(in the rows, 128 means zero)
The rows of X fall into 4 groups, and each row is roughly a mix of its group's hidden directions.
X, 152 rows:
[[ 79 107  75 107 110 149  94 149 107 139]
 [162 179 176 148 130  92 137 139 140 156]
 [149 120 179 154 143 172 153 133  81 142]
 [119 145 104 119 106  58 135 149 101  90]
 [109 104 158 120  99  90 190 144 114 152]
 [165 132 139 119  86 179 139 112 144 178]
 [140 130 130 118 128 125  85 203  91 128]
 [ 94 146 112  84 104  71 103 137 101 122]
 [138  72 150 167 117  92 112 112 110 167]
 [116 126 117 178  93  91 112 119  73 111]
 [109 117 104  91 159 175 131 106 113  76]
 [147 156  99 147 143 120 175  96 184 122]
 [133 129  98 177 170 143 160  83 111 146]
 [142 109 130 119 164 119 152 203 136 101]
 [118 133  69 117 125  80 171 139  99 114]
 [111 142 138 135  80 142 179  76 110 144]
 [155 164 106 135 181 114  76 145 145 114]
 [ 92 112 119 151 147 114 173  72 121 161]
 [154 156 152 109 144  68 111 147 128  83]
 [157 110 156 146  92 170 137 147 146  74]
 [155 155 140 191 182 125 111 113 129 127]
 [100 141  97 122 107 148 187 110 124 177]
 [142 165 154 104 133 131  71 175 152 120]
 [116 160 138 107  80  83  88 152 156 131]
 [167 126 103 133 147 159 132 132 191  90]
 [ 75 171 114 147 103  84 121 138 129 159]
 [186 123 130 100  88 152 133  83 141 107]
 [ 74 122 132 193 146 142 146 131 120 159]
 [107 128 143 105 113  76 109 160 110  72]
 [121 206  79 118 130 115 132 129 137 120]
 [124 108 129 125  83 187 135 117 143 179]
 [120  91  99 180 141 166 116  85 144 140]
 [142 124 134 151  64 188 141 142 120 138]
 [148  64 127 151 132 183 152 137 116 142]
 [188 155 133 143 125 120  77 169 125 120]
 [122 147 109  89 128 144  83 180 119  86]
 [ 95  75 151 169 144 110  89 135 132 155]
 [170 146 119 168 149 115  82 172 121 106]
 [170 139 125 117 127 183  79 150 154 150]
 [130 157 104 143 139  93 112 145 172  69]
 [182 157 129 162 109 166 144 124 127 173]
 [144 178  94  95  71 112 134 145 131 117]
 [163 129 163  99  72  85 113 122 139 148]
 [ 85 144 133 165 188 145 123 165 136 142]
 [136 104 148 113 179  94 125 120 144  68]
 [133 163  99  93  91 186 147 150 118 133]
 [107  69 103 138  74 136 150 141 132 155]
 [102 114  79 103 141 184 149 124 122  91]
 [164 168 150 121 145 147  92 164 165 157]
 [171 182 163 126 125  93 101 112 107 147]
 [ 91 109 142  83 117 148 101 186 143 114]
 [165 127 166 154 163 122 137  78 169 125]
 [116 106 108 109 104  88 115 156 144  64]
 [116 206 121 119 137  96 110  99 141 115]
 [157 123 178 110 158 102 112 100  78 120]
 [124  95 116 119 152 158  64 139 131 173]
 [126 159  93 156 153  86 133 183 136 107]
 [ 89 126  97 106  60 103 121 111 144 113]
 [118 140 110 112 192 112  99 108 105  83]
 [101 145 124 126 155  96  64 122 160  95]
 [101 129 100  70  82 161 135 137 139 152]
 [161  88 160  96 154 129 118 145  74 110]
 [118  93 119 175 111 131 155 148  66 124]
 [111 122 123 106 111  72 124 149 130  63]
 [125 141 110 126 152 172 157 122 146 197]
 [153 116 112  92 179 129 154 185 135 123]
 [122 144 161 135  81  87  89 127  82 127]
 [164  99  97  83 134 166 160  95 143 126]
 [ 85 100 146  83 102  98 125 133 161 164]
 [181 148 137 131  85 116 139  79 134 163]
 [ 79 110  64 112 135 150  98 137 110 123]
 [136 152 171 144 173  86 127  84 106 130]
 [143 139 164  68  99 100 134 172 119 134]
 [133  98  85  95  93 139 148  70 125 123]
 [174 144  68 143 141 155 144 127 169 125]
 [113 101 140  87 112  95 108 116 132  63]
 [ 81 130 111 118 168 105 174 158 157 111]
 [191 127 107  85 123 167 121 153 105 133]
 [ 77 143 115 120 118  98 132 172 181 112]
 [147  88  81  94 152 140 175 117 125 103]
 [103 118 103  85 128 125 163 189 122 101]
 [125 140 153 148 107 170 155 107  87 181]
 [145 156 115  69  87 101 141 122 109  93]
 [135 100 150 203 120 171 119 135 127 129]
 [121 171 104 164 167 165  90 153 122 141]
 [165 114 147 113 131 169 156  80 167 104]
 [107 142  97  89 107  67 106 154 121 104]
 [118 102 117  94  75 112 182 110 103 120]
 [137 149 182 146 144 155  98 178 154 140]
 [114 113 117 119  67 165 143 166 168 139]
 [123 194 128 159 157 145 149 110 170 128]
 [ 80 118 102  87  96  80 103 111 121 123]
 [ 94  65 147 125 149  79 110 127 115 113]
 [ 97 152  76 109 135 143 104 156 165  90]
 [125 157  85 116 137 145 128  66 172 137]
 [108 100 188 168 146 113 156 116 158 144]
 [119 123 110 157 103 173 174 101 174 142]
 [132 150 119 141 181 106  83 146 155  86]
 [143 121 138 157 119 188 116  92 126 180]
 [160 143 169 129 111 127  59  96 133 134]
 [143 141 126 159 150 210 143 139 126 114]
 [ 97 162 114  69 117 150 150 173 138 123]
 [141 160 124 149 195 120  91  95 122 108]
 [110 132 104 119 177  97 130 144 160  70]
 [182 148 131 108  82 120 172 108 107 109]
 [123 150 126  72 114 181 131 133 175 138]
 [115 124  95 163 143 129 135 106 175  69]
 [120 117 180  96 162 154  91 111 165 113]
 [159  97 100 159 133 113 111  67 105 105]
 [133 163 129  86 117 164 191 144 138 110]
 [ 92 101 169 168 123 124 158  98 168 146]
 [152 109 118 110 130 144 189 167  82 137]
 [114 146  66 125 119 184 151 129  98 128]
 [163 164 119 123  98 111  74  95 146  99]
 [157 111 122  58 126 142 129  84 146 107]
 [141 195 122 139 104 105 124 175 152 111]
 [184 191 142 135 141 149 159 131 142 129]
 [106  84 135 175 100 136 144 137 160  81]
 [134  90 142 113 174 134 160  76  95 138]
 [175 161  74  82 127 123 140 141 120 144]
 [ 98 142 116 122 149 112  92  70  87 155]
 [103 198  95 126 139 118 118  94 152 110]
 [109  74 105 103  83 170 116 146 140 115]
 [134 176 107 113 178 141 123  87 104  96]
 [102 157 123 117  99  76 155 100 151  87]
 [136 177 168  91 101 154 128 154 163 112]
 [166 161 111 143  92 166 180 130 121 149]
 [150 173 135 101 152  93  87 171 147 116]
 [110 120 164  57 128  92 136 149 126 106]
 [147 102 134 110 112 129 197  81 134 107]
 [108 116 108 130 104  80 125 169 141  71]
 [100  67 144 104 132  87 137  96 155 119]
 [133  72 119 118 133 152 189 143 139  97]
 [174 146 171 108 105 134 185 121 144 111]
 [127 149  91  68 107 167 123 148 126  94]
 [170 186 110  90 144  97 136 136 144 105]
 [170 135  98 107 131 133  89 188 149 110]
 [169 122 141 137 116 177 180 126  87 138]
 [ 81 151 145 114 130  74 144  95  90 140]
 [104 142 172 163 120  98 173 114 161 157]
 [130 117 101 120 199 135 144 125  87  95]
 [167  87 111 116 147 182 107 146  96 114]
 [150 158 113  91 160 110  74 138 168 124]
 [179 161 119 121 162 130 127 184 101 142]
 [ 95 172 133 145  92 127 110  96 179 147]
 [138 135 196 138 140 111 103 179 148 124]
 [151 107 140 175 138 116  60 123 146 147]
 [158 108 143 102  89 142  92 189 134 130]
 [ 97 110  90 125 120  80 167 175 119 137]
 [102  93  72  94 107 162 105 124 112 107]
 [134 126 109 141  99 151 168 126  95 194]
 [134 123 133 145 150 169 168 179 153 170]]
In each list below, two rows fit none of the groups, and each other row fits one group, some only roughly. Which are they? Name them in the order they come.
  J_514: [119 149  79  91 139 108 119 139 188 106]
  J_814: [100  86 129  94 123 143  63 108 114 144]
  J_99: [184 131  88 130 160 146 177 145 130 117]
  J_484: [100 123 153 101 197 112 123 170 132 132]
  J_987: [ 98 151 107 151 140 132 157 122 201 112]
  J_807: [144  95 106  99  89 107  78  94 129 103]
  J_790: [155 141 125 102 129 168 100  61 145 145]
  J_736: [125  90 156 134 109 176  80 167 116 122]
  J_538: [144 181 148 142 143 134 194 108 111 137]
  J_867: [110 143 107 168  68 109 132  86 137 104]
  J_42: [120 153 139 112 100  99 116 165  59 128]
  J_635: [147 140 114 143  79 122  62 147 129  99]

J_514 J_635
  J_363: [ 94 160 161 133 104  93 141 176 117 165]
  J_475: [116 141 131 127  76 105 100 179 126  82]
  J_379: [150 100  94 101 124 126 123  67 118  83]
  J_82: [ 93 157 134 139  90 126 133 154  83 179]
  J_535: [159  87 140  81 121 138 121 150 100  77]
  J_349: [156 142 105 113 172 192 121 147 154 142]
  J_395: [103 140 152 153 143  89 120  87  70 140]
  J_114: [ 75  71 127 166 155 104 122 124 118 132]
  J_624: [ 90 173 124 142 139 129 113 186 123 168]
  J_319: [143  92  96 100 117 113 114 125  95  65]
  J_926: [ 90  85 130 150 130 150 107  82 166 155]
  J_786: [ 74 131 116 164 120 115 165 121 182 131]

J_349 J_395
  J_344: [143 122 127 168 116 133 194 156 143  88]
  J_102: [122  60 151  96  92 150 124 111 107 112]
  J_948: [131 147 140 113 129 126 204 178 120 131]
  J_461: [151 148 131 182 151  98 141  98 169  96]
  J_557: [133 147 172 120 155 119 193 120 167 122]
  J_193: [117  63 128 100 112 169 155 116  98 114]
  J_140: [ 98 117 167 145 128 105 125 178 150  77]
  J_387: [106 135 117 189 114 118 179 131 170 123]
  J_808: [132 113 146  79 106 177  94 126 143 171]
  J_757: [ 93  80  87 166 138 132 132 117 142 172]

J_461 J_808
  J_848: [153  69 150 117 107 131 132  78 152 100]
  J_316: [117 119  95 165 124 149 188 160 139 162]
  J_195: [168 144 146  79 126 119 159 105 109  78]
  J_823: [107 115  67 128 161 107 106  81 109 114]
  J_202: [ 96 118 144 184 155 111  89 128 113  88]
  J_426: [158 100 147 111 159 147 187 128 119 170]
  J_849: [107 114 102 126  93 104 175 126  69 140]
  J_641: [185 155  81 108 143 142 135 159 106 105]
  J_154: [150 105 162 120 172 133 120 195 121 113]
  J_603: [155 188 133 126 147 136 156 122  99 178]
  J_467: [122  89 158  67  97 144 128 135 165 113]

J_426 J_641
  J_617: [134 117 115 139 187 148  75  99 148 104]
  J_690: [ 69 148  77 120 115 164 137  98 128 137]
  J_477: [154 125 155 152 116 106 178 176 139 166]
  J_517: [ 86  91  85 134 147  94 125 131  98 167]
  J_261: [106 107 187 138 126  89 110 169 143 155]
  J_72: [144 127  90 144 165  90  97 134  80  97]
  J_2: [138 139 118 147 173 157 177  92 134  87]
  J_180: [114 134  90 149 136 140 126 158 107 201]
  J_685: [125 108 113 195 148 138 135 125 186 130]
  J_284: [155 116 177 179 106 125 142 161  92 134]
  J_118: [109 175 149 181  87 158 126 133 146 145]
  J_190: [170 115 163  80 109 128 137  79 102 132]
  J_560: [167 138 116 154 103 177 117 181 139 150]
  J_134: [ 68 123 129 107 119 105 114 191 118 136]

J_690 J_190
  J_65: [ 82  71 105 134 145 131  99 133 155  95]
  J_622: [150  92 113 123  95 141 166 105 164  79]
  J_562: [ 76 140 102 105 127 155 107 178 124 164]
  J_418: [129 117 158 148 162 150  92 178  87 149]
  J_337: [155 112  81  79 144  94 117 131 144  88]
  J_747: [107 120  90 157 129 103 133  63 163 138]
  J_212: [ 69 116 154 164 129 147 134  98 107 169]
  J_886: [ 81 176 109 168 146 114 114 105 133 164]
  J_581: [123 170 130 107 173 157 118 174 138 167]
  J_828: [ 81 119  81 113  77 142 130 136 165 120]
  J_75: [150 147 135  64 122 153 145 150  90  95]

J_747 J_581
  J_960: [110 153 191 118 148 133  77 141 147 150]
  J_923: [143  76 137 106 106 162  82 157 121  98]
  J_680: [141 150 127 139 114  85 127  72  87 165]
  J_226: [117 132 122 183  96  84 127 164 102  99]
  J_620: [121 164 138 166 122 168 126 178 113 170]
  J_558: [144  95 146 120 148 181 129  69 121 150]
  J_670: [ 96 108 154 155  78  96 132 128 166 162]
  J_573: [ 97 113 136 157 182  89 142 103 164 109]
  J_350: [165 166 131 151 126  99 111  65 113 108]
  J_270: [163 120 184 117 128 102  94  93 106  98]
  J_458: [161 110 156 136 110 130 174 181 117 166]
  J_446: [124 122 180  99 148 154  92 108 125 180]
  J_288: [154 153 123 127 113 162 101  68 170 139]

J_350 J_270
  J_982: [172 112 137  98 151 137 119 171 163  83]
  J_788: [166 123  78 154 146 139 104  91 142  85]
  J_238: [137 167 155 115 153  74 161 122 102  94]
  J_15: [190 110 160 126  89 126 126 148 101 163]
  J_638: [176 108 113 117 121 165 116  83 164  94]
  J_765: [177  74 127  99 140 142 167  98 123 131]
  J_391: [153  80 179 107 102 176 135 132 125 123]
  J_373: [105 111  89 108 185 119 145  97  89 139]
  J_753: [101 100 126 148 188 140 105  98 131 172]
  J_772: [159  69 122  68 106 141 140 135 133 125]
  J_727: [114 115 171 152 171 138 140  99  86 166]
  J_250: [167 162 129 111 115 103 168 160 116  79]

J_765 J_772
  J_833: [157 100 177  87  81 119 116 132 156 117]
  J_520: [192 111 182 150 130 115 123 104 129 106]
  J_218: [ 94 129  87 114 140 107 144  65 137 159]
  J_539: [159 173 104 106 114 130  89  79 139 154]
  J_403: [143 107  84 114  99 167 167 102  98 102]
  J_91: [ 98 140 134 123  69  95  86 142 108 159]
  J_684: [113 148 134 161 189  88 150 117 115 163]
  J_962: [ 92 170 116 130 123  96 154  76 141 162]
  J_763: [121 121 150  84  91 144 171 150 110 175]
  J_728: [ 68 167 120 128 153  96 125 162 115  99]

J_91 J_728
  J_702: [114 139 134 164 159  77 183 140 135 105]
  J_429: [136 118 164 116 153 149 128 176 187 105]
  J_40: [165 105 173 145 147 164 113 182 125 133]
  J_174: [151  77 178 119 142 164 123 167 123 115]
  J_257: [162  93 122 106  98 120 171 151 111  78]
  J_235: [ 85 143 125 151 148  86 180 132 119 165]
  J_61: [ 95 126 102 161 131  88 101 161 178 112]
  J_245: [129 140 128 132 145 205 118 142 131 177]
  J_279: [119 167 173 110 103 103 151 155 158 168]
  J_60: [ 74 122  97 169 156  94 149 124  98 120]
  J_845: [156 133  84 131 155 135  93 184 153 148]
  J_382: [163 170 115 116 114 110 107 167 122  72]
  J_184: [133 137 138  87 131 100 116 176  66 123]

J_245 J_382
  J_944: [107 175 169 123 148 119  75 133 158 147]
  J_443: [119 127 135 159 158 102 127 176 161  74]
  J_24: [120 160  91 122 166 138 155 149 184 155]
  J_208: [142 107 165  68 132 163 138 117 107 167]
  J_545: [ 87 139  95 158 150  62 140 123 141 139]
  J_445: [128  72 153 160 139 155 140 121 138  73]
  J_129: [124 141 168 146 114 115 130 207 144 135]
  J_813: [158 156 183 118 156 122  94  90 119 153]
  J_941: [ 97  71 102  90  90 122 110 101 129 141]
  J_870: [161 109 162  74 148 121 106 133 178 121]
  J_532: [103 130  98 177 124 132 114 161  81 167]
  J_974: [177 118 158  90  77 144 113 111 154 118]
  J_498: [149 152 127 164 140 121 139 202 139 101]

J_813 J_870
  J_637: [153 127 122 140  56 139 138 112  97 168]
  J_854: [121  94 206 108 125 100 132 116 117 116]
  J_691: [133  86 157  71 106  89 120 124 152 108]
  J_5: [106 150 131 127 100 100  65 157 117  89]
  J_629: [145 175 144 127 108 118 177 162  83 115]
  J_631: [116  70  94 104 119 102 124 108  97  87]
  J_170: [153 138 136 195 136 163 128  95 150  99]
  J_841: [108 114 150 104  91 123 150  86  77 162]
  J_661: [174 147 148 167 126 145  67 132 142 109]
  J_674: [161 153 155  73  84 131 130 152  98 138]
  J_723: [130 103 137 114  72 131 123  68  93 124]
  J_554: [147 127 103 117 152 165  87 125 122  63]
  J_549: [ 97 123 136 111  90 163 138 191 106 148]
  J_651: [104  76 122 130 120 127 148 156  62 125]
  J_220: [120 134  86 162 121 149 180 122  77 136]

J_5 J_170
  J_809: [ 91 123 148 164 147 170 130 184 112 147]
  J_106: [170 123 168 111  76  97 112 150 102 113]
  J_846: [181 103 111 102 100 122 141 135 125  68]
  J_509: [131 169 115 181 179 148 162 119 117 133]
  J_153: [106  92 102  91 163  84  96 137  99 137]
  J_529: [114 125  95 185 146 109 106 137  72 130]
  J_119: [112 156  81 115 104 171 144 158 169 111]
  J_973: [ 70 137 125  84 102 104  91 119 156 139]
  J_968: [141 106 173 163 123 167  87 131 160  98]
  J_707: [132 140  77 111  64 133 141 103 161 132]
  J_831: [170  97 130 120  75 144 131 146  96 170]
  J_239: [ 70 159 127 108 102  88 135 118 170 118]
  J_825: [152 110 156 130 160  75 171  93 125 146]
  J_357: [144 109  98 199 131 137 140 167 137 105]

J_973 J_825
  J_949: [128 146  81 105  68 136 149  95 154 123]
  J_577: [150 174  98 115  75 113 137 141 170 114]
  J_109: [150 140 142 140 101 123 197  97 167 138]
  J_423: [120 176 166 137 111 122  73 119 169 128]
  J_52: [181 107 128 165 103 178 106 103 134 122]
  J_199: [ 80 167 123  88 107  93 126 137 159 100]
  J_115: [152 142 172 170 170 143 160 149  96 134]
  J_682: [106  88  71 103 135 151 170 153 136 133]
  J_295: [105 170 123  78 165  84 129 141 146 111]
  J_281: [148  67 125 157 180 160 130 133 141 113]

J_109 J_682
